In the data rows, 128 means zero.
Every row has a hidden score. How much higher is the second row's score than the first row's in each pair? 20 means about the same, 40 much higher and 0 much lower. The score is a weighted sum of the row's numbers plus the product of two more (or one squared), each taken from its middle value.
[116 146 149 124 137 105 147 144 185  97 107  95 161 135  96 109 102 119 127 135 121]
[171 142  88 137 145  93 112 150 147 102 154 131  94 103 132 108 104 111 149 143 157] 19
[148  69 112  96 118 145 107  77 116 176 167 163 148 135 132  55 165 140 155 113 131]
[138  88  93 104 121 139 100 123 113 179 184 166 101  51 172 140 165 188 119  57 158] 20
[106  89 139 103 151 101 119 132 117 145 115 147 173 215 117 111  99  90 115 143 134]
[153 190 200 171 113 141  93 163 153  91  98  72 183 159 115 136 100  90 101 139 111] 24
[116 139 104 115 170 104 169 118 185  85  81 111 160 125 122 145  86 122  94 185 117]
[ 80 142 122 140 124 165  88 153 119  97 104 153 123  77 157 138 141 111 108 148 159] 3
[129 125 136  97 112 172 127 117 118 138 113 173 112 151 145  78 132 135 118 100 146]
[152 165 152 145 130 202 162 116 157  47 133 122 172 125 149 209 121 110  77 139 117] 39
[125 122 161 145  97 150 154 136  96 138 137 134 129  98 107 138 140 140 145  76 105]
[ 92 152 185 144  95 153 136 139 142 112 117  67 169 147 112 146 106  99 129 131  88] 13
[131 154 129 120 191 127 120 116 133 114 106  90 135 147 103 133  82 112 103 176 139]
[155 133 108 163 207 186 105 105 115 126  50 145 165 140 105  85 174 132  93 139 110] 22
[133 110  85 135 132 131 130 108  75 167 138 159 107 121 166  98 135 140 141 116 110]
[113 143 178 167 104 191 129 120  81 129 147 114 107 121 156 116 150 117 149  92 136] 22
[128 142 170 146 135  95 114 192 119  70 101  65 139 171 101  94  67  64  83 187 117]
[164 103 123  86 141 180 169 111 113 136  98 194 166 114 137  86 170 165 126 130 103] 24
[129 141 110  91 135 133 122 113 136 130 172 165 133 154 149 132 135 132 141 123 137]
[124 110 117 106 140  98 157 108 178 172 122 171 102 155 134 134 115 154 173 104 108] 24
[142 114 181 154  90 167 135 161 150  76 123  92 131 103 120 167  96  88  79 142 122]
[143 136 155 157 104 166 123 102 120 139 139 143 129 136 151 127 140 129 100 139 110] 13
[136 161 154 118  88 172 171 122 138 165 133 115 142 149 101 145 149 146 139  79 134]
[170  94  96  99 161  71 145 147 100 115 136 192 185 159 154 102 100 135 119 151 121] 21
[131 110 157 129 124 124  83  94  65 174 139  86 136 152 136  80 175 130 150 119 144]
[135 155 149 141 170 108 144 122 171 129  90 118 139 154  84 155 127 119  90 160 141] 19
[ 86 174 131 106 118 132 122  67 127 113 147  90 124 104  95 150 144 145 135 151 123]
[119 107 135 194  91  89 150 164 116 137 120  98 122 150 124 128  98  91  85  87 141] 27
[132 170 127 139 156 105 120 128 203 112 113 123 170 154  73 134 127 138 148 160 118]
[ 83 175 171 132 118 199 125 124 158  76 106 123 140 103 117 148 149  89  80 134  96] 26
[141  52  46 132 114 125 126  88  94 174 142 160 113 131 188 114 160 204 124  81 128]
[132 170 116 123 102  87 157 149 148  70  96 105 170 155 151 156  69 100 113 149 116] 13
[125 160 119 137 124 198 152 106 145  87 136  84 133  92 120 127  93 134 145 152 150]
[157 157 119  78 151 182 150  73 167 121 148 135 113 171  99 137 165 137 126 159 126] 10
[109 105 142 142  82 118 101 140 138 120 134 141 122  58 169 186 138 151 135 117 105]
[ 73  32 109 110  64  39 133 199  49 208 166 168  49 120 249 138 108 133 161  19 146] 28
[138 141 105 129 150 140 116  73 170 133 148 153 115  58 120 127 194 187 176 152 140]
[ 85 118 159 151  86 112 167 158 122 112  91 138 138 115 160 127 109  94 148 160 139] 26
[138 116 113 183 107 140 156  95 164 112 169  81 113  94 135 132 133 162 156 113 124]
[ 96  23 138 139  92  73  90 135  72 162 128 154  89 130 140 119 110 150 171  55 104] 23
[149 152 129 116 161 204 107  88 147 125 125 145 134 118 121  86 200 170  94 141 107]
[163 205 151  83 173 208 107  81 159 105  97 124 170 131 112  87 163 122  72 203 145] 21
[104 144 125 125 126  94 132 119 112  74 127 163 119 133 119 102  89  99 129 155 125]
[ 80 130 142 135 108 110 143 172 121  75 167  99 114  85 100 161  98 111 149 132 143] 16
[164 137 121 123 199  62 150 113 166 128 114 131 135 137 129 101  95 138  98 207 104]
[ 84 130 137 173  93 112 158 160 120 138 155 109  91 100 145 171 104 140 159 120 132] 19
[142 120 124 125 179 117 111  98 131 168  98 131 176 163 116 112 145 149 101 127 133]
[164 195 138  85 201 177 161  52 143 121 111 115 185 141 112  55 170 161  57 197 132] 37
[ 93  53 128 143  36 176  89 132  49 177 174 124  78  43 189 154 196 183 177  39 137]
[148 134 153 169 115 134 147 173 141 120 150 140 125 170 118 126  89  72 147 123 144] 19
[139 114  96 142  96 145 133 148 142 127 133 144 126  63 159 149 135 162 119 113  98]
[ 93 138 173 137  95 146 121 148 126  71  87 104 142 130 106 165  88 125 102 150 137] 15
[156 185 193 138 162 136 161 125 213  62 122  84 145 174  50 155  89  97  96 144 142]
[118 124 122  98 174 144 122 119 120 141 109 165 126 154 133  79 154 123 113 140 119] 20
[109 128 112 152 180 137  93 142 132 153 165 108  87  76 163 154 162 179 145  94 137]
[139 162 129  79 116 154 137  94 187 151 118 142 137 156 123 128 143 126 139 130 122] 18
[178 114 134 150 105 125 121 117 125 154 128  72 134 104 120 144 141 145 169  97 143]
[167 153 139  95 148  87 147 123 203 122 114 138 158 163  99 113  96 103 110 163 134] 15
[165  85  78 101  98 103  84 106  65 185 129 130 129 160 145 101 143 145 128  84 112]
[165  65 120  90 134  97  91  85 141 187 133 153 145 133 143  92 168 170  99 100 110] 21
[119 155 147 134 155 133 124 105 155 115  79 100 128 118 129 153 112 113 125 153 150]
[142 102 112 128 119 106 112 153 111  84 128 140 142 205  75  94 104  33 118 164 117] 24
[153  85 104 155 108 154 118 107 122 128 185 143  97  90 150 144 136 143 116 119 105]
[179 159  81  75 143 194 111  40 180 139 119 156 124 135  86 118 215 121 128 184 149] 14
[ 96 128  65 105 122 140 147  99 153 165 170 115 127 100 173 148 111 152 176 142 152]
[117  64 103 100 132  88 130 157 120 163  92 127 144 108 131 130 110 135 111  97 111] 15
[124 145 144 159 122 134  95 122 144 137 115 125 101  98 135 174 157 125 151 110 139]
[130 118 137 128  86  89 138 190 101 134 158 132 139  97 127 137  74 125 138 109  91] 22
[128 106 108 122  91 111 130 121 172 162 146  97  60  76 130 162 155 109 164 127 169]
[ 83 115  76 104 105 157 126  94 135 195 170 142  62  59 152 160 178 157 195 106 132] 19
[141 122 116 123 121 144 127 116 120 142 121 156  96 134 124  79 153 131 147 100 117]
[159 126 102 101  87 163 143 127 123 159 191 130  71  94 127 143 188 145 156 108 143] 14
[114 120 100 109 139 111 119 125 176 168 163 140  88 104 147 133 114 156 182 147 175]
[122  81 117 112  59 131 103 156  87 208 193 141  60  96 180 154 192 146 159  66 126] 35
[120 180 138  94 120 128 148 110 146 116 113  63 124 116  96 119 150 149 154 146 138]
[144 106 120 161  72 139 155  97 113 128 118  89  76 118 136 147 151 186 152 118 122] 25
[116 121 160 149 156  69 122 151 168  98 117 141 136 137 105 131  55 141 115 174 156]
[102 107 108  86  87 132 103  80  75 138 115 166 113 156 127 100 169 144 105 102 108] 27
[ 97  85 153 112 116 101 153 123 128 161 115 136 181 180 131 151 121 115  91  99  64]
[143 121 118 119 151  76 107 127 107 100 104 148 158 165 111 121  67  70 149 201 132] 14
[136  98 111 108 131 125 141 147  95 155 139 168 130 134 127 106 132 135 101 107 119]
[121 133 158 144 107 137 134 108 159 129 109 116 124  84 125 174 138  92 163 132 142] 18
[115 124  93 134 107 139 102  99 113 171 142 122  85  76 154 167 168 171 170 113 136]
[155  93  86 117 148  84 123 133 127 122 106 145 139 162 122  98  95 102  59  89 122] 26
[108  98 158 163 128 107 156 138 152 114 119 101 136 126 140 149 118 191 123 105 139]
[ 89 105 128 130 151  90 129 124 103 148  86 150 130 148 143 105 119 113 123 108 107] 17
[125 134  91 112 123 158 146  87 136 148 135 147 115  67 181 141 148 185 153 116 181]
[227 119 108  85 162 140 121  60 136 153 101 167 153 140  86  79 138 122 112 135 105] 20
[122 135 141 121 151  65 126 120 146 110  79 129 163 165  79 128  96  69 108 181 102]
[175 140  81  82 154 163  97 108 134 145 142 144 159 150 132  81 207 183 155 118 135] 22
[140 120 136 115 138 124 147 134 160 143 128  94 157 107 160 151  84 113 130 122 147]
[131 145 135 116 114 135 132 102 132 100  86 142 193 153  97 119 115  79  77 194 119] 3
[133 142 151 137 116 116 124 147 137 113 121  98 155 163 108 138  96 127  58 175 128]
[138 153 101 141  82 138 135 181 153  64 162 143  91  86 124 146  89  80 194 172 185] 21
[166 157  81 111 148 165 101  67 134 134  90 182 138 140 126  98 166 157 116 181 133]
[107 142 109 163  81 132 143 140 122 166 181 134  89  86 141 129 127 156 161  89 163] 22
[107 154 123 141 102 143 141 109 126 103 106  87 129 111 135  97 129 134 133 110 139]
[118 125 126 157 116 101 129 131  96  78 105 112 154 185 120 136 131  93 122 157  86] 22
[107 160 132 101 101 130 121 176 127  90 145 132 108  76 127 143 125  88 157 145 168]
[ 81 165 158 150 160 141 138  98 174 159 125  68 157 116 146 157 126 141 131 156 100] 23
[133 149 134 143 102 127 143  90 122 117 119  98 150 140 144 108 127 154 167 166 134]
[141 108  87 133 122  90 147 109 160 168 147 109  63  93 152 127 126 160 228 163 154] 18
[106 152 144 111 124 115 116 149 135 147 141  99 142 141 126 144 129 137 134 128 193]
[129  90 131 131 148  98  97 155 133 138 119 171  93 156 142 117  64 120  88 137 112] 27
[110 133 139 167  94 141 119 169 142 117 135 107 100  79 140 169 134 123 151  89 129]
[ 44 181 185 155  96 153 160 180 138 109 127  43 184 142 113 167 129 115  93 118  98] 18
[164 143 125 118 152 116 138 142 124 106  61 147 147 147 122  90 123 114 106 120  80]
[125 104 210 158 147 111 142 117  74 139 105  69 171 198  88  99 159  94  80  87  96] 16
[ 76 153 182 151  83 154 167 115 105  97 116  82 126 170 119 203 123 107 112 109 177]
[ 90 105 122 117 108 160 146 119  95 117 147 111  64 110 138 176 164 152 190  91 128] 26
[144  86 122 101 117 126 123 132  57 168 181 125 141 140 120  77 133 125 154 122 104]
[ 51 117 148 133  54 125 124 206 133 109 175  75  85 129 141 139  93 122 171 104 139] 17
[123 152 126 150 110 159  86 131  97 102 168 128  65  95 149 165 183 124  92 104 127]
[ 97 177 155 195 111 141 170 129 200  79 134 103 132  79 140 124 145 122  77 138 148] 14
[110 173 198 185 114 160 169 175 104  89  73  57 190 166  97 185 104  60  81 138 133]
[182 105 119 122 139 123 152 131 140 136  83 142 147 100 126 104 130 146 114 134 123] 23
[120 137 105 103 104 136  96 141 104 148 161 164 102  87 107 173 136 171 182 139 112]
[ 87 154 167 161 137 143 172 151 127  64 100  78 146 130 117 174 110  90 142 124 129] 18
[156 108 139 107 111 134 101 124 157 109 104 107 162 139 122 113 116 107  92 119 117]
[163 134  57 129 136 139 162 104 161 118 103 129 145 136 128  87 131 134 101 152 125] 24
[180 128  67  87 216  61 104  88 163 128  74 165 151 135 118  63 112 113  79 196 106]
[145  92  67 139 139  84 118  83 101 143 141 182 138 122 137 101 153 130  97 112 104] 21
[ 95   0  98 141  71  10 142 220  70 231 158 176  54 145 190 113  84 144 143   4 111]
[123 116  84 114 188  85 138 159 168 116  91 105 125 138 136 123  72 129 117 164 107] 14
[172 125 121 131 185 164 114  62 149 141 131 146 130  96 130  74 189 152  32 172  93]
[120 107 136  78 135 182 153  66 127 144 135 148 143 126 108 120 197 139 110 137 137] 14
[145 124 113 133 132 112 113 101  95 155 117 146 136 141 147  93 135 142 120 120 123]
[113 202 182 140  93 187 168  42 133  93  77  80 165 140 123 160 158  91  97 157 135] 23
[149 159 112 124 155 143 113 116 163 137  94 135 177 164  91 123 114 105  89 173 106]
[124  46 112 119 103  55 105 138  79 157 155 179  84 150 210 130  73 175 162  85 136] 18
[113 140 134 121 149 142 121 102 147 116 134  70 149 154 130 145 112 112  81 102 111]
[146  82  69 135 130 114 124 105  59 179 129 153 115 111 130 108 138 169 131  87  91] 4
[ 93 158 137 146  55 146 136 183 115 115 102 109 134 123 123 156 131 114 127 101 145]
[118 139 193 138  96 124 136 133 154 139 123  79 137 208  95 137 108  85 111 150  95] 17
[117  78 138 104 102 103 109 154 124 155 166 140  89 111 169 118 169 116 141  38 107]
[151  71 120 120  61 125  98 145  28 176 217 183  88 124 179 131 170 191 149  77 155] 16
[104 115 156 142 118  63 150 198 121  76 129 126 133 127 108 158  63 104 135 132 158]
[128 118 157 135 119 159 147 136  87 155 175 122  62 112 163 117 188 156 161  90  90] 32
[ 70  94 140 128  78  99 143 205 112 134 154 117  80  79 204 167 126 120 125  80 129]
[108 137 125 108  80 131 137 160 120 132 169 140 113 118 162 183 165 124 146  90 108] 19
[183 128 119  94 153 151 129  79 125 159 115 183 113  90 118  94 180 163 127  97 115]
[137 112 175 134 105 131 108 175  66  89  74 105 171 184 107 144  86 118  61 127  91] 19
[166  96 122 106 123 141 108 147  75  75 152 185 138 156 140  44 127 120 112 124 126]
[120  73  96 121 129 142  83 139 113 167 110 162  73  98 123  87 181 174 136  96 126] 23
[178 152 104  95 151 155 124  32 118 128 114 149 157 143 114  79 174 153 123 158 131]
[130  95  75 136 158  91 165 125 128 118 148 172 143 128 121 103 103 108 106 148 124] 20
[147 178 179 138 135 135 137 145 119 125 114  94 178 134 103 165 137 112 125 112 156]
[116  75 100  93 121  62 123 146 163 124 143 148 122 174 145 118  88  89  61  95 102] 25
[130 129 152 138 156 112 113 131  99 109 111  75 142 176 105 108 134 134 134 128  81]
[123 150 137 109 105 159 135 141 182 134 147 100  80  60  97 166 143 157 168 116 113] 17
[186 125  87 111 140  62 126 102 143 156 140 112 111 102 125 103 140 121 115 139 195]
[120 110 110 111 156 145 114  92  84 180  96 170 175 164 130  86 152 148 111  98 145] 22
[156 128 105 121 171 148 115  80 138 122 126 154 123 129  96  87 134 163 122 140  97]
[160 104 122 105 115 148 118 106  60 154 138 105 110  77 167 147 164 139 159  66  99] 26
[157 137 119 125 132 132 157 123 129 126 115 136 142 136 120 114 117 112 107 162 116]
[167 134 141  94 176 104 124  61 139 100  73 134 212 158  82  47 136 145 119 186 132] 19
[ 85 107 151 142  61 180 118 149 107 177 192 141 100 138 119 113 139 166 183  69 141]
[128 191 151 130 152 199 120  87 122  88  92 106 152 113 116 139 124  99  76 202 147] 23
[145 100 111  93 155 130  65 116  91 121 121 132 132 164 127 100  93 110  96 150 150]
[122 110 127 102 139  98 143 153 168 143 136 122 135 146 164 131 131 128 148 103  91] 23
[153 148  73  90 164 136 147  56 150 136 121 139 148 101  89  96 127 174 151 150 128]
[148 129 108 117 164 129 113 120 119  94 131 136 122 153 129 102  94 108 129 151 152] 17
[145 121 140 125 106 150  96 117 166 110 111 175 174 133  99  80 195 139  98 162 128]
[108  89  66 121 125  49 108 148 119 146 142 151 158 158 164 125 105 140  61 108 136] 19
[142  93 142 134  93 164 107 124  65 154 152 104 102  93 174 142 150 143 166  66 124]
[ 71 124 132 173 133 128 105 164 117 109 135 151  80  78 170 133 134 117 129 136 127] 27
[130 157 134 123 176 116 157  87 198 123 133 156 108 166 136 111 126 105 130 146 165]
[157  85 119  97 117 145  97 156 106 164 129 168  94 108 174  98 175 167  80  99 130] 29
[185 131 122 129 153 138 119 106  99 136 121 149 141 140 147  83 172 119 134 107 111]
[129 116 127 148 127 106 138 150 134 147 114 153 147 126 118 170  81 108 116 167 125] 11
[104  65 129 143  89 117 114 167  51 188 114 117  92 123 144 109 121 152 103  51  98]
[100 131 140 153  87 117 179 168 134 144 200  85  42  80 114 166 133 145 147  87 127] 18
[107  85 102 163  71 105 112 152 147 100 177 138  57 127 102 126  84 151 187 145 162]
[114  70 113 120 125 105 121 120  90 185 138 155  97  83 164 108 149 196 136 108  87] 26
[127 108 128 164 111 121 156 152  84 121 137 112 123 152 131 116  62 143 146 118 106]
[130 114 129 161 105 106  69 160 143 155 125 126 124 167 144 118 112 127  90 135 127] 14
[115 139 123 105 172 117 107 134 117 132 130 141 107 160 115 106 108 114 115 152 126]
[158 133 152 127 131 139 104 124 105 115 117 125 121 145 145  95 137 154 120 131 138] 23
[157 130 128 133 118 170 119 143 140  86 145 147 124  84 136 156 125 121 107 145 151]
[161 147 110 111 154 129 117  76 140 113 130 126 144 104 110  87 158 148 176 187 143] 17
[117 111  82 141 137 106 122 153 100 127 153 105 122 105 139 152 118 151 124 109 138]
[125  94 131  82 105  82 119 109 106 179 156 153 110  89 168 117 122 178 108  70 102] 18
[108 117 130 163 109  99 128 163 143 101 132 119 139 148 118 127 104  88 165 134 137]
[ 40 118 179 151  96 149 118 149 117 145 150 120 111 133 140 162 139  98 180  98 162] 19
[153 158 116 178 191  90 115 121 165  90 111 119 175 123 134 104 112 120 184 147 142]
[ 91 115 160 190 103 114 135 179 128 134 159  99 118 134 142 176  94 111 171 115 140] 20
[ 91 104 128 107 141  77 126 149 117 137  96 139 173 177 142 138 105 171 104 115 123]
[127  95 133 114  91 136 121 163 112 151 167 150 105 111 133 100 119 142  99 114 105] 21
[126 154 168 136 160  99 113 108 166 110 135  92 138 132 124 118 120 106 102 148 142]
[124 154 156 133 131  98 173 158  80 100 120 105 127 153 130 135  80  84 106 132 112] 27
[160 160 121 136 111 151 148 126 144  79 133 137 127  99 121 181 123 124  71 157  90]
[108 136 100 142 159 114 126 114 148 153 130 143 144  85 148 148 127 137 169 114 159] 12
[ 64 183 154 116 114 119 156 147 133 101  90 112 143 182  67  96  79  95 125 183  97]
[127 148 139 112 139  93 156 148 121  78 129 128 131 158 106 116  84  89 121 172 141] 19
[124 178 191 146 114 172 173 128 108 137 120 113 117 111 100 124 149 122 118  84 166]
[156 119  95 130 163  52 129 114 148 142  75 161 157 204 105  89 123 127  59 132 110] 15
[153 130 123 117 140 175  88 141 151  79 163 137 103  79 180 188 145 116 124 133 140]
[110 124 101 123 185 112  88 123 139 100  93 159 193 115 115  93 117 117 119 172 105] 15
[129 164 155 106 159 108  98  94 167 113 128 112 112 156  85 135 110 147 126 176 113]
[110 150 117  92 157 124 104 111  95 112 134 130 143 187 135 106 110 113 145 158 132] 21
[ 85 121 169 167  94 128 146 158 120 131 121 139 125 116 148 174 135 139 130  88 138]
[133 146 143 105 174  69 155 160 175  91  98  86 152 126 134 157  99  94 114 142 154] 21
[113 131 166 147  97 162 176 123  93 123 134  92 126 156 138 136 123 103 111  99 121]
[131 111 154  83  99 169 104 113 105 166 139 132 122 162  72  86 154  76 126 124 131] 17
[117 101 147 138 152  69 155 132 119 113 112 118  90 134 172 138  75 137  99 120 141]
[118 114 129 110 158 114 113 116  99 114 119 160 109 145 103 110 127 144 138 126 133] 19
[117 167 111 114 173 105  77  78 181 138 119 130 120 103  69 117 139 159 129 147 143]
[ 91 135 178 128  89 155 144 155 100 137 142 148  64 125 168 141 117 130 144  81 132] 35
[165 177  95 135 163 185 146 126 194 118  82 124 156  61  66 120 171 122 124 191 132]
[ 81 160 228 153 113 148 160 153  85  95 131  61 187 122 147 182 119  87 133 112 123] 19
[ 60 128 130 135 122 131 107 145 127  97 182 118 114 105 105 149 102 102 192 159 157]
[194 132 114 129 145 184 111  74 111 126 121 140 114 107  93 119 141 140 127 126 144] 26
[181 104  46  29 107 181 113  74 118 168 160 177  94  89 117  51 234 225 122 118 141]
[108 115 153 126  89 105 135 140  84 114  75 111 161 183 121 119 112 128  99  91 118] 20
[122  90 113 103 149 156 140 106 133 155 175 151  98  78 145 137 177 167 167 109 162]
[141 130  98 183 106 157 132  93 108 168 126 155  96 110 171 116 146 171 127 110 148] 21
[108 101 146 134  94 123 167 116 117 174 139 171  99 124 162 127 149 176  96  77  97]
[125  82  60 103 123  77 127 125 125 117 108 129  64  68 130 146 124 140 146 121 151] 18
[166  98 105 132 122 104 102 134 123  91 104 158  91 122 162 133 140  55 135 136 115]
[118 134  80 131 130 122 173  98 181 137 145 160  98 111 179 165 154 160 148 110 146] 7
[155  56  87 135 111  93 130 179  71 184 165 175  76 125 164 123 133 152 173  68 121]
[147 167  83 123 119 120 123 143 136 128 142 112  96 115 161 133 160 149 145 151 125] 7
[137 177 142 151 126 105 153 136 151 128 116 121 174 172 125 125  87 110 105 178 113]
[121  59 102  73  68  85 126 141  64 184 199 191  86 120 173 156 128 210 127  76 119] 20
[145 173 118 117 150 136 125  79 121  95 142 115 153 119  67 121 156 155 174 148 134]
[163 121 103 135 116 147 115 170 104 122 136 171 101 126 150 105 103 130  99 143 133] 25
[112 117 157 133 115 132 131 146 116 174 129 114  86 101 116 138 143 109 163 112 140]
[103 136 138  83 139 116 129 184 130 151 131 117 114 150 151 136 157 104  84 160 128] 12
[104 175 159 138  82 186 138 158 149  68 106 109 157 111 129 209 103 130 137 145 100]
[111 119 147 121 139 118 130 161 109 135 143 129 152 129 146 127  97 138 138 114 130] 16
[102 107 111 100  86 156 130 100 154 114 120 133  92 107 120 175 142 174 175 119 137]
[129 143 156 136  90  85 141 153 167 127 102 104 172 184 131 155  77  98 112 162 123] 19
[129 104 159 154 155 130 142 143 124 125  99 175 129 153 134  98 103  96 139 118 145]
[159  80  99 122 137  67 107 100 111 150 125 143 163 146 125 113  65 118  72 134  94] 17
[ 99 147 158 117 105 117 126 124 141  97  86 132 160 147 123 112 138 130 130 136 136]
[105 134 139 135  91 145 140 163 159  87 130 132 136 100 152 167 145 126  83 120 123] 24
[191 148  92 120 188 186  87  53 162 114  64 125 178 171  61  62 189 148  85 160 143]
[ 95 110  91 119  99 144  93 139 128 162 136 134  73  61 106 161 167 169 162 118 181] 8
[ 82 160 174 128 130 142 174 153 142 113 110  51 143 143 148 157  95  95 103 142 126]
[112 115  50 122 131 109  98 111 158 182 146 122 124  96 131 129 112 172 146 137 146] 7
[138 131 176 140 119 152 165 122 107 123  82  79 142 148 141 152 144 122  57 136 119]
[131 104 147 106 125 131 101 137 110 112 154 185  90  84 107  80 128 113 185 147 154] 29
[169 107 125 146 145 135 116 130  87 141 156 148 138 115 171 116 107  74  75 149 123]
[112 157 146 117 159 137 121 121 137 117 105 130 167 130 133 160 118 112 103 134 138] 17
[ 55 191 158 150 126 161 133  88 158  49  91  77 132 143 152 164 148 101  99 147 160]
[117  98 102 129 156 177 139  96 130 153  85 132 167 130 154 108 193 172 102 102 124] 34
[ 80 143 148 136 128 169 116 126 180  52  53 104 156 101 134 174  90  95  84 171 144]
[113 139 146 145 108 133 120 170  99 126 180 102  93  78 175 159 151 142 174 103 141] 11
[152  65 104 131  99 124 115 138  58 207 137 162  97 140 163 115 122 179 151  47 117]
[128 132 101 117 127 109 143 128 125 141 186 135  80 114 149 121 120 186 177 127 147] 13
[123 152 188 127  95 147 145 149 133  67 112 118 122 146  87 160 107  88 145 143 120]
[115 135  95 126 124 122 115 140 168 154 182 181  96  83 164 145 168 194 139 125 136] 11
[216 115  77 110 132 177 113  96 155 158 145 143 105 112 133 127 140 168 143 108 114]
[122 126 136 141  89 140 142 154 110 151 170 105 100 129 150 183 101 107 160 100 142] 9
[130 122 114 157 116  67 162 159 161 123 153 121 124  94 100 151  92 109 163 148 201]
[132 103 112 133 113 109 105  96  67 174 184 124 128 130 116  98 141 133 165  93 127] 24
[144  84  82 121 118  81 144 179 142 182 101 110  95 124 113 118 134 132 101 143 123]
[114 157  93 151 127 113 142 138 152  95 151 113  72 153 105 169 101 133 212 139 122] 17
[129 205 180 177  99 177  96 133 154  76 129  97 163 149  62 123 102  70 115 158 137]
[124  93 112 150 138  98 124 178 104 129 147 149 135 171 165 115 103  94 126 127 121] 24
[101 153 201 140 114 145 115 172 121 109 146 104 164 154 144 171  96  94 144 123 154]
[111 121 131 171 159  96 156 148 151 136 118  81 182 129 114 151  84  84 112 129 135] 29
[134 144 178 147 101 122 139 154 156 118 102 136 133 161 130 129 103  83  99 102 111]
[131  59 112  88 113 119 152 195  87 166 151 179  83 125 165 129 160 125 141 102 125] 26
[103 176 155 156 105 192  96 143 125  92 121  87 130 178 102 122 109 100 133 169 127]
[ 98 125 151 140 138  91 157 143 113 121  88  99 159 172 130 119 114  55 103 148 122] 24
[115 135 109 138 135 146 111 138 118 120 124  93 126 127 100  92 103 102 130 195 116]
[159 147 121  92 116 146 105 140 143 128  56 124 182 195 116 108 113 107  73 143  77] 29
[ 82 191 196 180  93 135 130 126 118  90 129  50 166 120  84 175 121  90  99 133 118]
[ 92  91 112 157 105 101 108 161 107 122 139 129 128 126 148 171  91 132 155 113 141] 20
[177 163  91  92 204  93 103 116 179  92 146 143 147 125  80 124 124 116 123 177 133]
[140 139 103 151 120  88 124 116 128 136 153 132 103 125 172 155 118 170 130 161 139] 20
[160 114 149 177 142 115 123 150  77 113 122 123 143 185 143  91  97 102 137 132  94]
[135  91  70  76 156 139 116 128 129 135 135 165 126 115 123 132 169 124 130  96 129] 15
[148 169 176 151 156 155 165 112 161 127 141  95 143 132  98 148 166 136 124 166 152]
[109 121 132 102 120 125 143 127 107  74 162 109 138 150 131 113 108  82 142 151 123] 22
[196 143  79  84 155 207 113  36 123 130 148 169 116 105  89  57 195 183 127 140 163]
[162 126  94  77 162 136 126 113 107 176 107 183 104 110 127  97 167 185  90 144 156] 19
[186 119 120 116 140 153  79 137 105 106 152 142  95 124 103  70 161 121 170 116 133]
[123 150 183  99 119  89 147 161 124 142 101 111 129 150 125 138  98 118 131 110  88] 13
[117 129 146 139  95 103 130 143 120 127 165 128 114  88 151 179  89 125 122 138 142]
[103 144 208 117 115 116 148 142 113 153 115 108 169 145 115 178 130 108  94  88  84] 26
[ 99 101 136 146 105 120 137 158 112 159 151 123  96 176 122 163 115 114 191 107 128]
[ 86 172 218 127 116 128 176 167 132  77 102  78 177 191 101 145 102  94  95 163 149] 17
